Rotation paths and how fast each direction turns (degrees a step):
Each turn is a multiple of 5 degrees from 10 to 175, or 0.
Each row of a path follows its step; steps can be skipped.

step 0: [ 10   0  -9  16  17  10 -18   4 -19  10 -23  -6  11  15   2   4   4 -23
 -10  -1  18 -20  -4  15  21  19 -13  15  -6   0 -10  13   5  -5 -10  -8
   6  -6   0 -10  17 -10   5 -22  11   5  13   2   0 -14  -9   3   5 -11
   3  -1  11  -1   7   5  -3]
step 1: [ -4  -6  -2  17  18  -7   1   4   3  17   1 -24   5  14  10  16 -12  -6
 -20  -2  -3   2 -13  -5  24  11 -12   9   5 -10  10   6   0  -1  11 -11
  -1  -7   5 -15   6  -9   0 -22   6  -7   7   4  15 -33 -17 -14  -4   3
  17  14  -4  -1   8   5  -5]
step 2: [-21   2   2   3  17  -6   2 -24  -4   8  -1  -6   9  15  -7  21 -17  -2
  -3 -13 -14  -5 -17  26   4   9 -14   0   4  -2  -8 -15  -6   6   5 -14
  -6   3   7 -16  -4  -1   6 -24   8  20   6  14   2 -15  -1  -2   9  -3
   9  23 -10  -3   8   3  15]
step 4: [ -3 -13  10   8  11   4   0   7  -4  -3 -18  -3  16   5  -7  -6 -20 -14
 -17  -1 -17  -2   3  10  -3  -3  -8   3  37   1   2  -1  -4  16 -13   1
  -6  21   5 -13   2  -2 -24   1  10   8  19  -2 -24  -3  -8  -6   8 -11
   1  12  -7   0  17   0 -15]
step 5: [-17  -5   7  15   3  -2  11  12  20  -3 -12 -10   4   7  10  -3  -4   8
  -2 -16   0  -8   0   7  -3 -24   7  -4  24 -23  11  -2 -11  12 -18 -12
   0  10 -13 -16  -8  -6   0 -18   5   0   7  -2 -18  -5   5   6   1   7
  -6  22 -10 -11   7   2 -27]
step 6: [ -9  -8   9  20  15  14   2 -15   6  10  11  10   7  13 -14 -13  -8  11
   1 -17  -7 -13   5  26 -12 -11  10  13  12  -4  -7  10 -11   6 -19 -15
   5   4  -8 -22   1   2   5 -10   3  -5 -13 -23  -3  17  -5  -1  -9   3
 -12  14  -3 -14   7  -3 -14]
step 7: [-11 -17 -20  11  16   8 -15   5   2   1   6  11  21  27  -4 -11  14  12
  -6   5 -15 -13   6  14   7 -23   7 -10  10   3  -9   6   0  -4   2   6
  -5   3   0 -11   3 -14  13  -4   5  -8 -14 -16  -1   2  -6 -10   6 -10
 -11  -1   4 -14   5  13 -32]
step 9: [-26  -6 -20  19  10   7   4  21   8   5   1  11  -6  11  -2  -7   6   3
   7   5   5  16   1  17   8   6   4   3 -10  -7  -2  -1   9   2  16   2
 -11  13   3  -8   4  10  21   3  20  -1  -2  -1  17   4   8   3  -5   0
  -6  41 -13   8   3  -1 -17]
step 10: [  9  -7   6  12  20  -5  -2   2   0   5 -12  21  18  16   3  -1   0   8
  -4  10  19  25   3  29   1  12 -18  -7 -10  -1 -24   8  14  11  12  -2
   4  12   9  -3  13  -5   7   3   4   2   1  -3   6   9   4   5 -13   3
 -22  26  -6  -3 -10   4  -4]
Directions:
[ 5 -2 -2  2 -4  3 -7  0  2  0 -4  3  4 -1  5 -2  6 -4 -2  1 -3  3  5  3
  3 -3 -3 -2  3  1  0 -2 -2  1  1 -7  4  3 -1 -2  3  0 -1  1 -4  1 -5  2
  3  4 -3 -2  2 -1  4 -3  1  4  3 -1  3]
100
[ 1 -2 -1 -1  4  2 -1  1  1 -1 -5  1 -4 -5  2 -3 -5 -7  1  5  2  3 -1 -1
 -2 -3 -4  0  1 -4  2 -3  6  3 -3  0 -2  6 -3  4 -1  1  4  4  2  0  5  1
 -4  7  2 -2 -1  0  0  6  3  2 -4  1  1]
65

step 0: [-20   6 -14  -2  31 -13  15  -8  -6  -9  -5  -6  -2  -5 -12 -12  -4  12
   9   7   2 -16 -13 -26   4  15   1  10   1  22  -4   3  -6  -7  -3   3
  -4 -24 -12  23   3  -8   4   1   9   4   0 -10   8 -10 -21   0   9  12
  15  21  -4  15  -5  16   5]
step 1: [ 19  -9 -18   7 -27 -10  18   6 -15 -22   8 -13 -16  23  11  -3  17   8
   3  -3 -12  15   7   9   2  11   2  18  -2   7  -2 -13  -1 -12  -5   5
 -12  -3 -19  20 -12  -1  -8  -6   8   6 -16  -9   7   4  11  -9   3   0
  -1 -23  -1   3   0   6  17]
step 2: [  5 -15  10  -1 -18   4   1 -14  -3  -3  16   7 -11  15  -7  10 -19 -24
   0  12  -5  14 -28   2  14  -1   9   0  10   5   5  -6  -3   0 -15  21
 -15  -5   4  -3  16 -15 -10  20 -18  -2   9  13  -7  13   0 -13  10   0
   4  14   7 -12 -19  18  -7]
step 3: [  6   8  13   2   8   5  -3   5 -16  -6   2 -21   2 -40  11  -8 -11 -12
  -4  -9 -19   5  -9  -9  -8  13   8  -2  -7  13  12  15  14   0 -14  -2
   3 -20 -11 -24  -3  -7  -1   2   1  -9  -1 -19  25   3 -15  -7  18  -1
  -6  -4  16  -7   5   2  10]
step 4: [ 11  -9  -9  13 -23 -15   3   4  11  -3 -14   3   0 -13 -24   4   5 -10
   1 -12  11  13  -2 -19   5  -9 -16  -8 -17  -7   4  16 -12 -16 -12  -8
  -2  13 -14   7   4 -18  13  -9  13 -13 -27  -4  -2 -15  14  -1  20  -9
  13   5  -3   2   7  13   9]
step 5: [-18   3 -13  -7  15  -8   1  -8  12 -27  -2   2 -10   6  -3  -8  -6 -26
   8  -7  -7  23   5   0 -10 -17  -2  12   2  -5  -7 -16  22  -3  -2  -3
   9   3  -5  11  -6  -1 -14   9  -8  10  -3  17   3 -10 -19  -5  29   2
  -4  12 -28  -3 -15   4  -4]
step 7: [  3 -11  -2  10   4   2 -10 -36  -3   1  -2   3  -2   0  -8  12   1  -1
 -19 -21  17  -3  20  -1  14  -2   7  -5  -3  19  -3   9   2 -12 -16  13
 -13  -8  -9   2   9 -32 -14   0 -22  -7   4  -7  -9  -8   7  15  10  -3
   0  12  13   0  -1 -23   5]
step 9: [ 31 -17  -9   5 -12 -13   7  10  16   5  -9   8   5  10  18 -16   9   2
  -5 -12 -15   8 -12  -7  -6  -3   3  -2  -9 -19  -3   3  12   1  -6  -1
  -2  17  -3  -2   5  13   5 -11 -29  12 -17  -2 -11  15  10   7  14 -30
 -16   1   8  -8 -11  -1  -2]
step 10: [  4  25  -1  -5   9   3 -15   8   3  -4  16  15   4  -6 -21 -11  -7  -9
   0  -7   0   7 -14   6  30 -28   8 -15   0   3   8   0  28  -3   8  -5
   1  -7  14  13  18  -2  12  15 -18 -11   8  -6   0 -10  -8  11   6   1
  -3   9   9 -16  -9 -16 -11]
Directions:
[ 8 -3  2 -1 -3  0  3  2 -1  2  1 -2  2  0 -2 -6  3 -1  0  0  4 -1 -1  1
 -5  1  3 -3 -1 -2 -6  1  0 -3 -5 -4 -2 -1 -2  1 -9  4 -2 -2  5  2  2  1
  4  2  2  4  0  0  2 -2  1 -5  6  1 -2]
140
[-3 -1  0  1  5  2  1  0  6 -3 -9  1 -1  2 -1 -2  0  4  1 -3  7  2 -3 -5
 -5  5  1  3  2  0  0  1  0 -2  3 -2  2  4 -2  1  4 -2  0 -2 -2  0  0 -2
  5 -1  2 -4 -2 -1  5 -2  0 -5  4  2  5]
90

step 0: [  6   0  20  -4   5   4  24  17  21  -5   9  -4   7   6 -14 -13  -8 -11
 -14  -5 -13   4 -11  13  34  -5   2   6  -4   4 -12  -8  21  10   7  12
   2  21  -2  25  10   7 -17 -10   8 -15   3  -3 -20 -16  10  -6  21   3
 -11  -5   5   2  16  -8 -16]
step 1: [  7   8 -13   2  -9  -2 -10  -2 -24  12  12 -12  -2   7   4  18  -1  17
  -1  20  19   3  14   9   6  -3  -7   9  -4  -6   3  24 -10  28 -19   1
  -3  -2   9  -7  -4   5  15  13  14  -2  27  -2   2   5  -1 -10 -15  26
 -18  -6   1 -15 -19  18  12]
step 2: [  4 -14  17  18  18  -6 -15   1  13  -2 -13  15  23 -33 -10 -20  -1   0
   5  -6   0  11  -3  -8  -1   5  -8   4   5  -3   9  -4   3   3 -10   5
  -8   9   2   3  48 -12  19  -4   1  -1 -10  12 -10   9  -4   5   2 -20
  17  11   3  -8   5 -10   6]
step 3: [-16  -2  -1 -19   2  18  -1   7 -14   0  -6 -30   5  19   3  10   3   0
   7  -1  -9  -1   4   4  13  -4   6  17 -24  21   4 -15  -8  -4  -7 -10
  -1 -16 -10  13 -19  17  -1   2   3  23  -3  30   8   7  27  -7   2   7
  23 -13   4   3  -7   2  -9]
step 4: [  4   0   9  17 -12 -16  36  12  -4  -6  -7  16  13  -2  10  11   8  19
  -9   0  10 -22  -4 -12  -7   8 -19  -5   5  -4  -1 -10   1 -16   8   4
  -4   0   0  10  11  10  20  23 -18   6 -12 -13   0  -2 -20   3  -3   0
 -24  -7 -18 -19  14  10   5]
step 5: [-10  17 -14  -1  13   5  -1  -9   7   2   5 -25  -6  15 -16 -16 -19  -5
  11  -2   6  -5  -3   6  18  -2  28 -11   6 -16 -10  10   0  11  -4  -7
   9  -4 -12   6  22   2 -23  -5 -21   5   2  13   9  19  -8  -8  16  -8
 -10  22  -5  -2 -24 -14 -10]
step 6: [ 21  -1   8  -4  -6  29 -18 -13  -8   0 -19  10   7   4   9   0   8 -16
  -7  23  24 -15   7  -4   6   1  -4   1  10  -1  17  -6  10   2   7  19
  -4  15  26  -3 -12   8   2  10   2   9 -15  -3  20 -19  -2  -2  -8   0
  12   1   2   9   1  33  17]
step 8: [  3  10  15 -35  11  14   1   4  26  -9 -12   8   4  -6  -8   9   2  -8
  11   5 -12 -21  -3  -4   0  10   1 -11 -10  -6 -24  11  -3  -2  11 -12
 -18 -13   2 -20 -17  14 -14  12   5  -5 -21  15 -10  -2  13  16  -3  -6
 -17 -21  -3  13  -9   3   2]
step 9: [  5   6  11  -8 -13   4  10  -7  -6  -1  -1  -3 -10  26   3 -11  18  -7
 -14   0  24  16 -14  -4  -9 -14  -5  -2  -8   4  -9 -12 -22 -10  -9  -1
  22  20 -10  -3   1 -22  10   0 -10  -3  22 -25  -7   9 -13 -14  -4   1
 -22  12   6  12  22  10 -10]
Directions:
[-2 -3 -1  3  8  4 -7  2  0  1  0  4 -4  3  1 -1 -2 -5  5  3  2  5 -5  3
 -1  5  0  3 -4  0  8  0 -2 -2  1  5 -2 -2 -1  3 -2 -2  3  2  1  0 -1 -2
  2  0 -3  1  0 -1  4 -3  1 -5 -1 -3  3]
85
[-2  0 -1 -2 -2 -2 -3  2 -4  5  0  0 -3 -1 -1 -4 -3  4 -2 -3  1  0  1  2
  4 -2  7  3 -6  2  0  2  5 -3  0  0  0 -2 -9 -2  1 -6 -2  3  5  2  1  0
  6  2  3  1  6  1 -4  0 -3  3 -1  3  0]
160
[ 5  4 -5  0  6 -1  6  1  2 -1  5 -3 -1  1  4 -5  3 -2 -2  0  1 -4 -2  0
  0 -3  1 -3 -5 -2 -2  0 -1 -3  3  5  1  0 -4  4  1  6  3 -2  3 -3  0 -2
 -2  4 -1  1 -3  1 -9 -4  3 -1 -3  0  1]
85

step 1: [ 23  -8   8   7  -2  21  11   9   1  12 -14  -3   3  -5  -3 -19 -13 -15
  -6 -13  -5 -14  -9  -8 -14  -8  13  -6   5  15 -17  -5  -7   7   6  12
   0  10  -7  -1  -8  -8  10  21   5  -7  -4  19   1   4  -7   3  -7  37
   0   8  -1  20  10   4  -2]
step 2: [  8   3  23   9  18  16  -1   1  -7  -9 -11  -3  15  18 -14   3   4   0
  14  -5  -1   4  -9  28 -22  -5  24   1  10  15  -8   1   3   9  -7   8
 -18   7   4   3   1 -19  -3   5   2   8 -10 -11 -12 -13   8   7  -4 -12
  16 -15  10  -2 -18   1  -4]
step 3: [-13   6  -7   7   6  23  17 -11 -14   6 -12 -19  -1  14 -12  -8  11   1
 -11   3  18 -10   5 -11  -1   1  -6   1 -15   3  15 -22 -11 -19   0   0
   0   4 -20 -13  -8  -9 -14 -12   7  18   1 -11  -2 -24   9   9   2  -5
  -8   3  12  11  -5 -17  -9]
step 5: [  0  11   3   8   1  -9   9  12   7   7  -4  -3  -5  -2  21  12   4  16
  23  14   0 -15  -7   1 -15 -26  -9   5   7 -27  20  -5  -9 -18   6   0
   6 -14  15 -11   9   5 -13  -5 -19  -7  20  -7  -1  -4  -3   0  -3  -1
  -6  -7   4  -5  19  12  15]
step 6: [-10  -7  -5 -18 -11 -12   0  -7  -5  -7   8   9   4   6  15   2 -25  -2
  11 -13  16  -6  -5   6  -7 -14   6  12 -20 -26 -10  11  -2  10  -3 -16
 -16   2  -5  -6  15   2  -1 -14   0  -4   7   7   6   2 -18  15  19  18
 -21   8 -16  -6  -1   5  -7]
step 7: [-11  -1 -13  16  -2 -14  -4 -18  10 -11   0  31   2  -4  12   0  -1  -4
   5 -11  -8 -10 -26  16   4  19  -8  -7   0   7   4  -6   4  19  -5   2
  10 -14  -5  14 -16  -1 -11   5  16  -6   3  -2   7 -11 -20  10  -6  -3
  -3  -9  -9 -24   6  14  -2]
step 8: [  1 -16  12  -2  -5   5  12   0  12   9  20 -22  -9  -5  -7   7   8 -26
  -1 -11  -1  18  -5   5  14   3 -15   5 -23   8   1   2  14  22  11  21
  23  -5  -2  14   1   8 -18   5   0   8  18   1   2   5  10   3  17   6
  -1 -10  -8 -10  -6  -1  -2]
step 9: [  3   4  -2  11  15  15   0 -11  -3  -1   4  -3  -2 -20   5  -6 -29 -10
   2  -8  -3   6  21   0  -6   2 -13  -1   0  20 -10 -21  16   5   2   4
   7  12  -2  -5  -2   7  11   8  -6  -4 -19  15   6   2  10  -8   8  22
  34 -11  -6  -2  19   1   7]
step 10: [  6  -3  18   1   2  32  14  11  -3 -11 -15  17 -10   9  -7 -14   3   0
  11  -1  -2  24   6  -2   5   0  10   3  18  -9 -15  13 -14  -5   6  15
   5 -16  18  -2   8   4   4   2  -3   4 -18 -13 -14 -11   0   5  -2   4
  22 -18  -2  -1   7 -13 -15]
Directions:
[-2  0 -1  0  2  1  3 -2 -2 -8  4  2 -2  0 -3 -2 -2  1 -2 -3  0  7  5  4
  1 -4  0 -3 -1  4  3  0  1 -8 -1  0  1  1  0  1 -1  5  0 -3 -5 -5  5 -5
 -2  3  3  0 -5  1 -1 -1 -1  4  5 -3  1]
65
[-3 -2 -3 -3 -4  2  2  2  4 -1 10  1 -1 -2  0 -4 -1 -2  0 -4 -5  3 -1 -5
 -2  6 -1  3  1  1  0  0  1  1  4  5  1  2  3  3  5  0  2 -1  2 -2 -7  2
  0  1  1  4 -3  1  4 -5  7  0  0  0 -1]
35
[-1 -1 -1 -4  2 -1  4  5  2  3 -1 -2 -2  2 -8  4  3  0  3  0 -1 -3 -2  3
 -1 -5 -6  0  0 -2 -4 -2  7 -2  3 -1  1 -1  5  4  3  4 -5 -4  3 -2  2  1
 -4 -6 -3 -3  0 -4  0 -1  2  1  0 -3 -3]
135
[ 2  1 -1 -9 -2  3  1  2 -2  1 -2  1 -3  2  4  0 -1 -2 -2 -4 -2 -2 -1 -5
 -3  4  2 -5 -7  3 -1  2  7 -2 -2  0 -4  3 -1 -2 -1  4  1 -2 -5  3  6  5
  1 -2 -2  1 -2  2  4  4  0 -1 -3  1 -1]
145
[-1  4  1  1 -1 -2  4  0  6 -4 -1  2  4 -2  3  0  2 -1  4 -1  0  0 -2  4
  0  3  6  1  5  1 -2  5 -1 -5 -1  5  4 -4  0  0 -1  1  1  6 -4  1  3  6
 -4 -3  1 -6 -4 -2 -1 -1  2 -5 -4 -3 -3]
130

step 0: [-14  28  -3 -12 -10  -5   1  26   8 -21 -21 -11   4   4  -7 -11  15   8
  -8 -13   7 -18 -20  10 -13   4   4   2  -3  11   7  -8  -7   9 -10  12
  18  -3 -19  -1  -4   1   8 -21  13  -2  -3   9 -13  -4  11 -13   1   0
  10   2 -18   9  -3   6 -13]
step 1: [  1   1  -3   2  10  -2  -3  13  -5  -7  13 -22  -3 -20  11   8  10   4
  -5 -17   8 -14 -26 -14  -2  -2   2  14 -16  18   4  21  13  27 -10 -12
   6   7  11  -6  10   8  11  -7  24  -9   5   0 -12   5 -12  13   1  12
   2   5  10   8 -10   0 -17]
step 2: [  5  -2   2   2   4   0  15   6  -8   1   2  13  16 -29   5  -5   4  19
  -3 -36   8  11 -16 -13  -3   2   8  14 -19  21  -5   9   2 -15   2  -1
   5 -16  -7 -10  10   8  -8  -6 -10   0  -5  -2  -9 -10  10   1  -7  -1
  19  -2   4 -15 -13 -20  15]
step 4: [-28  -1  -9   2  -8  11  -9  12  -8  -9   3  -8  21  -7  -8  17  12   6
 -13 -11  12   0  -4 -18  14 -10   8  -8  13  23   0   2  -6   0  -7  19
  11   6   4   6  -2   3   8 -20  22 -10  13   1 -22  20  -6 -13  -5  20
   5  -3   4   7  14   0   0]
step 5: [-19   7   3  -6  15   6   5   9  -8 -13  -8  -9  27 -13   9 -13  21  11
  -7 -14  -6  15 -14  11  -8   0  -3  12 -20  -6  17  -1   5  -7   5   4
  17   5 -13   3  -3  -4   9 -12  18 -14 -11  10 -19   0  -5   6 -21   2
  11  10  -2 -11 -21   8 -12]
step 6: [  9  -9  -5   2 -13 -18   3   4   9  15  27 -21   9  -4   2   0   9  -1
   3 -23 -12 -11 -26 -23  -5   1  -4   0 -21  10  17   7  16  -8  -4  -3
  -5  -2  -7 -13   6  -5  -6 -12  18  -5 -19   2 -13  -5   5  12   0   6
   3 -24   2  -4 -11   9   1]
step 7: [-10  -6   5 -14  -7   0  -6  16   7  -6  10   0   7 -31  -8  16  -5   8
  -7 -19  -4 -10  14 -23  -4  -4  17  -4   1  15   9  10 -13  -3   6  -2
  -5 -12 -13   6  10   6   4 -25   1   8  13  -3  -9 -13   8 -14   1 -10
  26 -15  -6 -23   1   0   6]
step 9: [  0   2   3 -15  -2  16   3  -1  -5  -8  -3 -15  11 -22  -2 -11   2  -7
 -11 -17   9  -6 -36  -6   8   6   4   3 -11  11  -2   1   3   3   0  20
  -4   7   6   6 -13  -2  19 -16  29 -11  -9  -9  -9   2  -8   4  24  27
   9  -8   8  11  -3   2   2]
step 10: [-11  11  -4   4 -21  14  14  15   8   0  -3  15   1 -10  -4   1   8   5
   1 -31  -3  13 -12  -5 -11   6  17  14 -22   5  -5  14  10  -3  14 -12
   8  -6 -15  -8   0  11   1 -12  11  11   0  -3 -21 -14  -9  13  -5   4
  21  -5  -6  -4 -17   5 -21]
Directions:
[ 0  0 -6 -2  1  3  4 -3 -4  0 -4  0 -7  0  0  4 -7  2  0 -5  3  0 -5  0
  5  2  0  5  3 -3 -3  4 -2 -4  1  0 -3 -2  1  0 -3 -3 -4 -5 -1 -3 -1 -2
  1 -2 -6 -1 -1  4  0  2 -1 -1  2 -5 -2]
55
[ 2 -3  1  0 -4  0 -7 -3 -2 -1  6 -3 -2  4 -4 -2  1 -4 -4 -3  7 -3  0 -1
  5  0  2  2  2  2  4  2  3 -1 -6 -4 -1  1  2  1 -3 -2 -1  2  2  3  0  2
  0  1  1  1 -3  3 -2  1  9  0 -2  1  3]
145
[  3  -2  -3   2  -2  -2   0   0  -1   5  -3  -1  -2   2   0   2   1   1
   4  -1  -2  -5   3  -1  -3   6  -3   0  -1  -2   2  -1   4   5   1  -4
   6  -2  -1  -2   2  -1  -3   1   2  -3   1   9   2   3 -10   1   2   2
  -1   2   0   1  -2   7   0]
145
[ 0 -5 -1  2  2 -1  1  0 -4  1 -5  3  1  4 -5  0 -1 -6  1 -1  1  1 -6  3
 -3 -4  1  1  2 -2  1 -3 -5  5 -4  7  4  7  4  6 -2 -1  0 -3  1  3  0  3
 -2  0 -2  0  1 -1  5 -1  1  2 -2  2 -4]
80
[ 1 -2  1  1 -2  3 -1 -7  2  5 -3 -4  4 -1  6 -9 -3  1  0 -5 -1  7 -3 -2
 -1  3 -1  0 -4  1 -2  0 -3  2  2  1 -3  3  3  1  0  1  0 -2 -2 -3 -4  3
  0 -2 -2  3  2 -4 -4  0  6  1 -3 -2  5]
100
